The same turns and mirrors carry the whole set onto itself and the rows of a family onto each other. Which other rows belong to the same family as each row named below? List them in the order they appear above.
These 20 rows form 4 families of 5 rows each.
deru: -4	31	5	-24	-13	4	33	18
dup: 31	14	12	-17	-23	-16	19	43
pumon: 8	25	14	-19	11	21	10	-9
peba: 33	-11	-29	22	-18	19	-4	28
rafo: 6	-3	5	-5	-33	20	-10	54
sug: 3	-11	21	11	7	12	9	-23
medot: 7	32	30	-7	-30	-21	-3	22
setu: 0	21	-29	6	-30	-3	29	1
dipe: 38	-9	9	-17	10	30	-9	7
nuzi: 31	20	-8	29	-26	-14	13	28
bepu: 23	-15	22	25	-21	-7	11	44
Biz: 20	-37	12	14	-4	25	0	16
vavup: 1	33	-16	24	-4	17	9	-7
lif: 33	-1	-12	16	-8	10	-8	-20
dukek: -4	-4	8	6	-34	-20	40	26
Zuki: -29	15	16	11	-7	14	30	5
nale: -16	1	2	-33	-27	11	9	-5
Nofov: 0	16	29	1	1	31	-25	9
timad: 47	-6	12	-6	-10	13	-3	50
momar: 30	-19	16	-17	-25	-6	-24	5

The rest of the family of nale: rafo, medot, Nofov, momar
The rest of the family of lif: peba, setu, nuzi, vavup
The rest of the family of dukek: sug, bepu, Biz, Zuki

The same turns and mirrors carry the whole set onto itself and the rows of a family onto each other. Which other rows belong to the same family as each row named below? List them in the order they appear above.
These 30 rows form 5 families of 6 rows each.
Zifud: -13	11	-30	3	-5	37	5	-2	21	14	-22	9	-24	38
fes: -19	10	-39	4	-24	-10	-1	17	-28	40	8	33	-15	-17
pira: -8	-8	-12	-1	39	14	8	-18	-35	12	19	6	-24	5
Pofug: 1	30	-30	-2	4	41	8	8	13	3	-12	20	-23	29
tela: 6	20	-24	-22	-11	29	-7	1	18	18	-10	13	-13	42
Muned: -33	-5	8	25	-14	-3	12	8	33	7	13	13	10	-15
pugaf: 12	-19	-15	12	-2	-21	3	14	-10	-9	-8	-25	-32	28
rabul: -12	-23	-13	0	34	36	-4	-12	-7	32	16	9	-17	25
ruz: -28	-29	6	7	9	-12	-28	45	-3	9	15	28	12	-6
pivif: 23	-15	-30	18	7	-21	-15	10	-14	9	-17	-1	-33	35
butib: -12	-14	7	-25	-2	-26	-10	27	16	-4	-1	39	18	7
Sagem: -16	-4	-4	-7	6	-21	-28	47	6	-2	25	24	21	10
norog: -4	15	-30	24	-30	-20	-4	37	-16	29	10	37	-20	-9
malu: 24	-18	-22	12	5	-10	-10	23	-20	-14	-16	2	-43	19
niket: -15	-24	0	-1	-7	-22	-29	34	2	21	23	43	15	9
gaz: 21	-32	-20	18	12	-12	-6	10	-6	5	1	-9	-49	23
por: -27	6	13	13	-8	-4	11	8	32	11	3	5	-15	-34
Todid: 10	10	-41	4	-2	29	2	8	26	3	1	7	-21	42
dumek: -21	3	13	13	-15	-18	38	-8	3	8	-2	14	-1	-20
zifip: -18	-18	16	-2	11	-28	-26	30	-1	4	3	39	16	9
teked: -25	15	-2	24	-5	8	8	4	31	17	-1	22	10	-30
pid: -21	13	-33	14	-21	-28	4	27	-20	28	-10	46	-23	-1
babav: -14	-21	12	8	45	18	-5	-1	-8	26	10	4	-20	35
dibov: -11	-18	2	4	52	26	-1	-4	-20	13	4	7	-14	11
noguz: 20	-16	-16	-7	-1	-7	-7	2	0	-28	-12	-3	-42	9
pidi: -25	-15	-9	-7	48	11	8	-5	-8	40	7	3	-28	18
vebe: -8	24	-31	-23	14	31	0	13	7	-6	11	26	-27	35
tes: -36	16	16	22	-9	2	23	-3	19	9	-8	22	3	-15
Keru: -22	4	-38	24	-23	-25	8	18	-1	41	8	38	-22	-13
nomu: -33	7	-31	-7	-8	-23	20	27	-23	32	7	49	-15	4

The rest of the family of butib: pira, dumek, noguz, vebe, nomu
The rest of the family of fes: tela, pugaf, Sagem, por, pidi
The rest of the family of tes: Pofug, malu, zifip, pid, dibov

